These are runs of 6 systems, one row a step. Runs of the same system follow the same rule from any start.
run 1, P:
[[  7  10 -14  -5   7  -8 -12  10   9  12  -8 -17  19  20  20  28  17  -5
  -11  47   6  15  13  22 -47 -20]
 [ -7 -14 -12 -26   6 -12  32 -22  23  16 -13 -20  29  30  10  18  -3  24
   -8   5  27 -18   6  23 -10 -26]
 [  3 -10  14 -10  -5  -8 -10  -5  11  30   7  11  17   9  32   2  -1  53
  -17 -15 -10 -12 -10  34  -3   2]
 [-12 -26  22  -7 -18   8  11 -36   6  22   5   5  -8  -2  -3  -7  -3   9
  -27 -18 -23 -30 -12  17  33  23]
 [ -3  -1  21   1 -20   2  -8   7 -12 -15   5  26  -9 -19 -17 -11  -2  15
    1 -46 -10   6 -16   4  28  32]
 [ -2   3  16  18 -27  13 -20  -4 -27 -19   3  -3 -28 -21 -10 -13   2 -34
   -5  -7 -20  -2  -6 -16   3  21]
 [ -5  25 -21   8 -15   1  12  21 -18 -31   0   1  -1 -17 -35   1  16 -25
   12   1   9  24  -3 -20  -2  -4]
 [  9  14  -4   8  -1   2 -21  20 -15 -18  -8 -17   2   9   3  16   9 -27
    9  26   8  22  16   1 -37 -10]]
run 2, N, 8 rows:
[[  8   2  -7   9  -3   1   5 -14   9  11 -10  -6   1   4   6  -5  12 -34
   -7  41 -23  -8   5  14  -8 -18]
 [ 11  -8  10  -7   4  -9   1  -6  15  -4 -14  -2  21  23  18  -1  -8   9
   18  -7   7  -6  16  29  -6 -26]
 [  3  -2  12   5 -16   0 -20  -6  -8  21  11   0   3   2  32  -3   1  28
  -21  -2 -18 -13  -8  12 -14  -2]
 [ -6  -8  -1 -19  -1 -15   7  -4  25  10 -10   5   6   2  -2   8   8  13
  -23  -2   7   7 -21  20  -3  24]
 [  0  -8  19  -8   2   1 -26  16  -7 -13   0   1 -11   0  -1   6  -5   8
   -3 -21  12  16  -4  -1  -6  34]
 [-15   5  -5   0 -24   5   9  -3 -15 -10   3  -2 -10 -17 -23   1   6  -6
  -15 -15   0   0 -15 -13   9  21]
 [  3  12  -4   7   6   4   1  16   0 -14   0  14  -3  -9 -30  -1  12 -27
   14   4  -9  23   5   1  10   6]
 [  5  -3   6  13  -9   9   2 -13 -10 -12  -8 -11  -8   5  -5 -10  -7 -31
   12   5  -7 -12  12  -8   3 -13]]
run 3, V (8 x 26):
[[-11  -2  15  30 -58  27   9 -41 -43  -9   9 -14 -20 -22  -6 -25   0 -31
  -14 -13 -38 -48   0 -19  25 -13]
 [  7  33 -24   1   2 -10 -15  37   5   1  -6   3  22  -1 -11  32  43 -22
  -10  56  -7  51   2  34 -46  -4]
 [-13 -40  38 -21 -20   8  15 -51   0   1 -13 -30  17  35   9  14 -14   5
  -10 -26  12 -45  21  41  12  -1]
 [  5  44 -35  19 -25  -9   7  29 -15  18  18  33  25 -24  16  -9  26  51
   -7   0 -27   7 -20   6 -11 -45]
 [-15 -31   4 -45  27 -15  23 -15  48  18 -13   1  -1  13 -24  19  -3   6
  -24  -4  22   4 -17  22  23  52]
 [ -2  16 -24  12 -22 -13   8   7 -18 -29  -2  -7  -4 -13  20 -27 -19  33
   15 -39  29 -17 -21 -52 -13 -35]
 [ 19 -12  13   2  26 -15 -30  13  34  13 -12  27 -29 -14  10 -19   0 -22
  -10  19 -24  25 -27   8  -2  49]
 [-18  -2  -1   5 -37  14  17 -17 -31 -37  -5 -32 -22  -9 -29  -2  -4 -39
   -1 -18  20 -16   2 -37   4   8]]
run 4, V, 8 rows:
[[ -9   2 -18 -22   2 -16 -27  22   2   6   0 -27 -19  -3  20  30   7  22
  -46  15  35  24 -34 -27 -56  47]
 [ -1 -21  48   0 -37   4 -49  -6 -30 -22   3 -13 -27  -1  23  -3 -15  22
  -20 -52  10 -11 -17  -7 -13  52]
 [  2  28  21  18 -39   4 -33  37 -35 -36   7  31  -2 -33 -27  -1  28  -6
    2 -28 -23  40 -14  18   0  33]
 [  1  -4  28 -14 -10  -6  11   3   9 -45 -28  14  22  14 -46  11  13 -36
   31 -25  12  27  20  56  22  13]
 [ 15  14  -5  16 -17 -12  36  -6  10 -23 -25  25  35   3  -6 -30   3  -8
   45 -13 -12 -12  14  33  20 -69]
 [  7  -1 -32  -5  22 -17  53 -22  52  32 -19  21  15   0  -7 -19   6 -20
    1  41 -23 -12 -11  23  25 -33]
 [-11  -6 -49 -11   8 -14  50 -30  25  24 -13 -33  -2   8  20  -6 -13   2
  -20  30  23 -35 -18 -41 -15 -35]
 [  7  -9 -17   1   8 -15 -29  -2  13  36   0 -21 -27  -2  57  -8 -11  19
  -43  32  -2 -13 -33 -37 -47  10]]
run 5, G:
[[ 14  30 -24  14  35   5  -8  39   1   5   8  15  11  -3 -16  11  22 -27
   22  50 -17  42  20   8 -14 -21]
 [ 18 -26   9  -9  44  -7  -7 -11  29   7 -21 -20  -1  36  34  -4 -27 -12
   23  21  19 -10  27   0 -18 -21]
 [ 14  -4  16  -4  37  -1 -35  32   3   3  17  27 -10   1  15  -9 -20  42
   21 -30   7  21   1 -10   7  19]
 [ -5  -9  10 -13  31  15 -25  14  -3   0  12 -14 -18   7 -25  30   4 -30
   -6  20   9  30  17  -7  -5  47]
 [-13 -25  13 -20  12  13  -7 -20  -2  32  19 -28  -1  23  20  23 -11  32
  -26   3   8 -23  12   5  -6  13]
 [ -4  -2  33  11 -15  26 -24  -2 -27  13  27  13   0  -6  -4   5   7  12
   -6 -17 -35  -7  14  25  20  14]
 [ -9   5 -11  -1  10  18  24  -7   2  24  15   2  16   3 -28  17  20 -16
   -2  32 -25  -2  21  21  20 -16]
 [ 17   4   3  12   2  -3  -7  -5   6  19  -4   3  20  13  33  -6   6   7
    7  24 -23 -12  16  31 -15 -40]]
run 6, G, 8 rows:
[[ -7  29  -8  12 -43   1  -4  19 -36 -23   9   1  12 -16  -1   0  16  23
    0 -27   3   5 -10  -8 -17 -19]
 [ -9   3  -5  -7 -19  -2  30 -13  -2 -34 -21 -11  12   5 -35   7   8 -36
   16  -6  18   1  10  12   8  -9]
 [ -3  12 -19 -14 -19 -27  21   5  16  -2 -18   7  31   3   8   1   9  36
   -3 -14  21   2 -21  20 -15 -22]
 [ 11  -3  14   2 -16 -23  -4   0  19 -29 -34  17  -5  -8 -10 -19   5 -29
    5 -14  -4  14 -22  21   3  23]
 [ -9  -1 -32 -16  10 -21  27  -2  31  14 -10   3  -7 -10  -5  -7  -1   8
  -23   6  11   2 -36 -21   2  17]
 [  4  -2   5  10 -29  -9 -26  -3  -9  -8 -11 -11 -29 -13  22 -15  -2 -10
  -25   1  -8  -5 -30 -21 -26  24]
 [-16  -5 -12   2  -8  12  22 -16 -13  -1  13 -10 -25 -17 -17 -13 -11  -6
  -10 -16   2 -20 -13 -43  22   7]
 [-10  26 -17  12 -39   9  -4   9 -36  -9  13 -19   4 -10   1  13  16  10
  -15   1   2  -4  -4 -16 -27 -19]]
run 7, E (8 x 26):
[[ -8   4 -19 -12  -4 -16  34   2  20 -11 -16  12   7 -10 -31  -4   9 -10
   -1  -8  11  10 -20   3  15   7]
 [ 13   4  -4  14  -6 -14 -10   4   7  -8 -13  10 -22 -14  20 -30 -11  -5
   -1  -6  -5  -4 -27 -26  -7   2]
 [-15  18 -28   1 -18   1  10   8 -15   6  13 -11  -7 -18 -11   8  14   4
  -25  11   1   4 -20 -28 -12   2]
 [ 11  14  -4   5  -6 -10 -27  28  -6 -14  -8  -4   4   2  14   7  11  -2
    2  13   8  22  -2   5 -39  -3]
 [ -7  -3   7   5 -17  18 -11 -10 -29  -7   7 -30  -6  10   5  13   0 -10
   -4   4   6 -15  19  -9 -14  -8]
 [  2   2  14  -1 -16   4  -5  -5  -1  -1  -7   1  19   8  -7  13  20 -11
   -3   8 -18   2  13  45  -2  -3]
 [  4 -25  14  -5   9  -2   9 -24  20  -1 -18 -13  -7  18   2  -5 -13 -32
    7   9   1 -17  14  10   9   5]
 [ -7  -5  -2  -7 -18  -7  30 -14  11  -2 -11  15   7  -6 -18 -12   1   1
   -4 -21  -3 -10 -16  16  29   2]]
run 8, P (8 x 26):
[[  3  -3  -4   0  37  16 -26  11   3  40  23  -4 -17   1  10  17   4  -5
  -20  46 -21  12   7  -8 -12  20]
 [-11 -21  -6 -21  38   8  33 -12  14   0   5 -13   2  20 -18   8 -25   6
   23 -19  32 -12  23 -17  28  -6]
 [ 21   5   9  17  22   3 -32  18  -8  18  20  22  -5  -1  35 -18 -12  34
   15  -6 -22   2   8  -8  -4 -18]
 [ -5 -12  -7   5  21  12  27 -27  15  24   6   4 -12  -4 -16 -10  -5 -30
   -5  23 -24 -20   6 -11  35  -3]
 [ 13  -1   9  -6  31 -12  -9  27  22 -17  -8  33  -1   0  -7 -18 -13   8
   31 -23  10  24  -3   0  15  10]
 [ 10  -8   3  17   5  -1 -12 -15   4   6  -7 -11 -34  -7  24 -26 -16 -28
   -7  20 -14 -17  -8 -33  -9   1]
 [ -8  11 -33 -10  27 -10  23  20  17   2   3  13  -3 -13 -27  -1   3   5
    1   7  17  23 -16 -27   8   6]
 [  9 -13  13  -4  30   5 -38  12  -2   3   5 -16 -20  15  18  11 -13  -8
    2  14  11  11  13 -17 -22  21]]
run 9, Z:
[[-11  -4  27 -18 -26  -2  -2   1   2 -19 -18   2  24  10 -39  39  34 -30
  -11   3   0  30  11  73  -1  37]
 [ -3   9  -1 -13 -34 -21  38  -5  14 -38 -39   7  43  11 -32   7  20 -13
   21 -21  18  10   1  53   6 -24]
 [ 11  17  -4  16 -46 -25  23 -11  20 -12 -36  28  16 -19  -8 -25  27 -30
   -5  10 -34   0 -28  45   4 -19]
 [  3   7 -36   0  -3 -30  40 -12  41  -8 -42  -1  -4 -13 -18 -14  15 -54
  -10  42  -2   5 -28  -2  -8  -7]
 [ 12   0 -23   2 -18 -32   3 -13  24  -2 -40 -26  -6   3  40 -15   1 -22
  -20  34   9 -12 -30 -11 -52 -17]
 [-12 -12  -7  -4 -33  -3  -2 -28  -6  11 -13 -46 -20   0  16  14   8 -28
  -52  32   0 -23 -22 -13 -36  19]
 [-17  -6  -4 -29 -15  -9 -11  -2   0   9  -6 -39   8  19   8  45  17  13
  -43  17  30   7  -7  18 -44  31]
 [-13 -11  31 -16 -31   9 -12 -15 -18  -8  -5 -26  23  25  -4  39  16  -5
  -13  -6   8  -6  25  53 -17   9]]
run 10, Z:
[[ 20   3 -14  -2  28 -26   8  14  34 -14 -31  12   1   5   9 -21 -10 -15
   27  11  17  16  -6  -7 -11 -16]
 [  5  -4  -4  21 -23  -3   0 -22  -5  -5 -11 -11 -22 -11  23 -31 -12 -19
   -7   4 -12 -29 -18 -32  -9 -10]
 [-10   7 -21  -6   1  -3  -7   9   0  14   7 -14 -22 -14   5  10   6   3
  -36  20   6   8 -27 -31 -21  29]
 [  1  -5   6  -6   7  10 -27   7 -16  -4   2 -32  -1  21  12  27   0  -7
   -4  16  19   7  24  -3 -36   5]
 [-19   1   3  -7 -24  16   5  -7 -27   6  19 -17  15   8  -3  22   9  28
  -12 -18   5 -15  12  11  -2  -7]
 [ -3   2  11  -9   3   9  -4  10  -1  16  12  19  22   4 -16  21  21  14
   -4   2 -19  16  12  44  12   9]
 [  2  -9   7 -10  14  -2  26  -5  18  -9 -12  14  20  12 -21  -3  -3  -8
   29 -11   4   3  21  29  27 -17]
 [ 11   1   0   8  -6 -18  16  -8  21   0 -16  29   3 -11   7 -34  -6   6
    9 -16 -16 -10 -21  11  18 -12]]
run 11, E (8 x 26):
[[ 13 -24  24   3  -4 -10 -25 -20   9   9 -14 -12 -15  12  50 -20 -24  15
  -11  -8   0 -27 -11  -4 -17   4]
 [-26  -3  -6 -24 -17   3  19 -10  -3  15  16  -8   6  -4 -24  29  15  19
  -38  -9   8  -2 -14   9  10  30]
 [ 16  -8  24  -4  11 -17 -37  20  11 -18 -18  14 -13   2  10  -4  -5  -9
    6  -9   5  28  -9  14 -14  38]
 [-17  -5   6   5  -6  26   3  -9 -29 -11  18 -18 -23  -8 -27   3  -7 -18
   -6 -12   1 -10   8 -34  21  18]
 [ 12  21   0  14  -2  -1  -9  22   0  -7  -3  31   9 -17 -19  -4  22 -18
   11  14 -29  29  -2  26   5  -3]
 [  6  -7 -12  11  21   8  10 -10   2  -6  -3 -19 -16   9   0 -12 -16 -34
   17  21   7 -14  17 -34  -1 -21]
 [ -4  22 -18   6 -28  -5  27   1  -4  -2   0  13  28  -7  -9  -5  17  17
    6  -9  -9  -6  -5  18   8 -39]
 [ 16 -11  -5   2  14 -12 -10 -11  22  18 -12  -8  -7  11  37 -13 -12  -1
   -9  26  -5 -13  -7  -4 -21 -11]]
run 12, N:
[[  8   8  24  27   3  30 -38  11 -32  15  31  14 -16 -11   6  -7   2  -5
    4   8 -44   3  19  -6  11   4]
 [ -9 -17 -12 -12  -4 -10  50 -37  32   7 -22  -4   1   4 -19 -11  -2 -25
   -9   9  -2 -27 -10   8  25  -7]
 [ 26   3  18  13  26  -3 -30  27   5  -3   2  31   2   3  22 -24 -11  18
   36 -13  -8  15  13   8   1 -12]
 [ -6  -6 -13   5 -32  -8   8 -29   0  10 -11 -22 -17  -8  28 -13  -3  -2
  -37   9  -6 -33 -33 -24 -19   1]
 [  5  17 -18 -13  14 -25   3  37  20 -10 -12  21  24   2  -4   8  12  24
   14  -2  20  39 -10  19 -15  -5]
 [ -3  -7  13   3 -12  13 -35  -1 -28  -3   7 -35 -25   4  17  16  -4 -13
  -23  11   6  -1   4 -23 -33  26]
 [-21  13 -19 -17 -17   0  39   4  -1 -10   2   3  29   0 -41  21  21  11
   -1 -14  19  10  -1  18  14  -8]
 [  7  -2  23  13  21  26 -34  10 -18   7  21   4 -17   2  -7  10   3 -25
    5  19 -29  15  28   4   6  18]]

Name the system that made each run.
run 13 (2 x 26):
[[-26  -2 -14 -16 -48  -8  -1 -14 -19   5   3 -36 -12 -10  18  18   7  27
  -61 -10  21 -20 -42 -24 -34  27]
 [-31   9   0 -23 -21  21  -7  15 -37   9  38 -17   9  -2 -24  52  24  39
  -37 -18  14  16   1   5  -8  38]]

P
run 14:
[[-10  -4  23  18 -15  37 -40   3 -54 -14  29 -23 -47 -18 -11   5  -9 -27
  -11  -9 -11  -2   9 -49  -2  42]
 [-33   5 -20  -9  -9  39  29 -18 -45  13  43 -42   9  11 -21  38   3  22
  -12  -5  19 -26  31 -27  11 -22]]

G
run 15, 2 rows:
[[ -1  38 -18  22 -10  13 -18  42 -40 -19  29  19  -9 -33 -17  -4  12  10
   12 -14  -6  27  -7 -40  -1  -6]
 [  7 -25  34 -20  39   1 -22   7  21 -15 -13   4  -5  23 -22  16  -4 -32
   21   0  11  28  25  28  10  40]]

V
run 16:
[[ -2  20 -19  -2  24   6  11  33   0  -5  16  26   2 -16 -39   3  12   6
   18  -2   2  32   2 -10  23   4]
 [  6 -19   9 -13  37  -1   8  -1  18 -13 -12  -3  -2  21  -7  -6 -25 -12
   33 -13  24   3  21  -7  16  -1]]

V
run 17, 2 rows:
[[  1 -16   6  -4  40  13   7  -2  12  16  15  11  -7   6 -13  -3 -17   0
   14  -1  -6   1  17  -3  34  10]
 [  5   7   0   2  16   7 -30  20  -7  20  15  -3   0   5  16  17  10  13
  -11  26  -9  19   7   6 -25   6]]

G
run 18, 2 rows:
[[ -7  -7  31   1  -1  21 -10   4 -17  20  39  38   4 -12 -15  -4   2  41
    0 -44 -33  -4   7  23  48  22]
 [ -1 -25  12  -2  11  -1   9 -27  30  20  -5  18 -36 -19 -15 -26  -9 -32
  -22   4 -30 -14 -28 -10  43  47]]

N
run 19 (2 x 26):
[[ -5  -2  -6  -8   0  -2  26 -18  25   7 -21  -7   9   7 -33  18  27 -58
  -15  47 -17   6   7  38   5   5]
 [  9  -5   5 -15  -7 -35   3   9  24 -34 -38   4  20  17  12  -7 -11  17
   24 -31  43  12 -10  20 -21  -6]]

P
run 20:
[[  0 -15  65   6 -33  20 -36  -4 -37 -33   3   4   5  10 -11   6  -1   1
   20 -57  -9  -1  27  40  19  21]
 [-26  11 -27 -30  16   6  52   5  15  22  16  12  37   2 -56  37  31  14
   -6   8   5  22   9  36  32   1]]

G
run 21 (2 x 26):
[[  5  -8  41  17 -16  29 -45   0 -36 -29   1 -18 -33  -1 -19   9   7 -70
    5  13 -20  11  27   2  -6  39]
 [ -4  11   7  16 -18  20  21 -11 -17 -26  -6   2   6  -4 -57   6  22 -74
   22  17 -24   8  32  26  30 -12]]

E
run 22:
[[  6 -17  25 -18  -8 -17 -31   6   1 -35 -31 -28   3  29  17  16  -9  -6
    6 -18  45  13   6  15 -41  21]
 [-15 -15  41   5 -44  24 -13 -29 -34  -4  12 -16 -10  -2  -8   6   3 -10
  -25 -25 -19 -26   7  17  15  31]]

E
run 23 (2 x 26):
[[ -9  32 -26   4 -34  -9  18  19 -17 -19   1  14  20 -19 -18   5  26  19
   -1 -16   6  17 -17   7  -6 -19]
 [ 10  23 -11  20  -4   6   1  11  -3   2  -2  14  13  -6 -12   3  26 -34
    8  37 -29  14  13  22  -7 -26]]

Z
run 24, 2 rows:
[[-20 -21 -21 -36  20 -10  29 -11  12  -5  -1 -32   2  23   4  12 -32  44
    1 -34  68 -16  -4 -40  -1  -4]
 [ -5   8  33   0 -47   3 -46  26 -40 -35   2   3  -3 -10  -2  16  15  22
  -10 -45  11  25 -12  17 -22  41]]

G
run 25 (2 x 26):
[[-14   9  -3   8 -54  14  -7 -20 -31  15  10 -34  -2  -4  17  22  25  -6
  -51  28 -19 -21  -8   7 -33  -3]
 [-26  10  -9 -27 -19   3  30   6  -8 -12   6  -2  37   7 -41  39  25  20
   -5 -23  23  16   8  37  10   2]]

P
run 26 (2 x 26):
[[ 16 -10  -3  -2  39 -19 -29  20  24  12  -5  12 -34  -9  32 -24 -23  14
   -5   1   5  10 -30 -41 -14  29]
 [ -8 -12  10   9  -7  15 -18  -6 -21 -18   6 -16 -50 -19 -13 -12 -16 -35
  -14 -10   2  -5 -13 -53   8  46]]

V
run 27:
[[ -8 -24  29  -1 -14  17 -17 -26 -13  21  16  -5 -18  -2  13  -3 -11  15
  -29 -18 -22 -29  -4   3  15  30]
 [-11  33 -22   0 -14   3  -4  35 -26 -10  20   7   5 -18 -20  19  24  19
   -7  -3   8  31 -10 -12 -13   6]]

V
run 28 (2 x 26):
[[ -4  17 -14  12  10  15  18  10  -1  28  33  49  -2 -32 -30 -16  11  13
    1  -4 -41   4  -9  -5  51   0]
 [ 10  17 -20  18   1   2 -11   2  -3  13  -5 -18  -3   2  11  10  18 -43
  -10  66 -21   6  10  -4 -37 -24]]

G
run 29 (2 x 26):
[[ 16  16   4  24 -12   5 -29  10 -18  -1   0  -2   3  -1  21  -5  13 -15
    5  24 -24   6  12   9 -27 -22]
 [ -3  -5  -3  -7 -22 -11  18 -21  11   4 -22 -17  20  17   7  12  10 -10
  -12  14   3 -16   1  31 -18 -16]]

N
run 30, 2 rows:
[[-10   1   3  -2   6  15 -13   5   1  21  14   3 -18 -15 -30  21  25 -36
  -34  37 -30  22  -7   7   7  54]
 [ -4 -23  18 -16  11   3  20 -15  12 -35 -19  -5  -1  14 -36  -1 -18 -29
   33 -29  27   0  23   7  32  12]]

N
run 31 (2 x 26):
[[  9  -6  -5   5 -17 -20  10 -16  18  -2 -24   4  -7  -6  18 -28  -8  -7
   -6  -3  -5 -18 -26  -6  -2  -9]
 [ -2   3 -11  -7  -3 -16  -2  10  17   5  -7  12 -10 -16  -5  -2  11   4
  -25   6   0  16 -33  -3  -6  33]]

P
run 32:
[[ 13 -35  30  -7  12  -3   8 -36  27  -6 -27  -6   4  27  12 -16 -22 -28
   20  -4  -2 -25  21  28  18  -9]
 [-13 -16  -1 -13 -12  -5  48 -36  25  14  -6  16   3  -5 -23 -17  -2   6
  -12 -20 -11 -27 -20  14  48   4]]

E
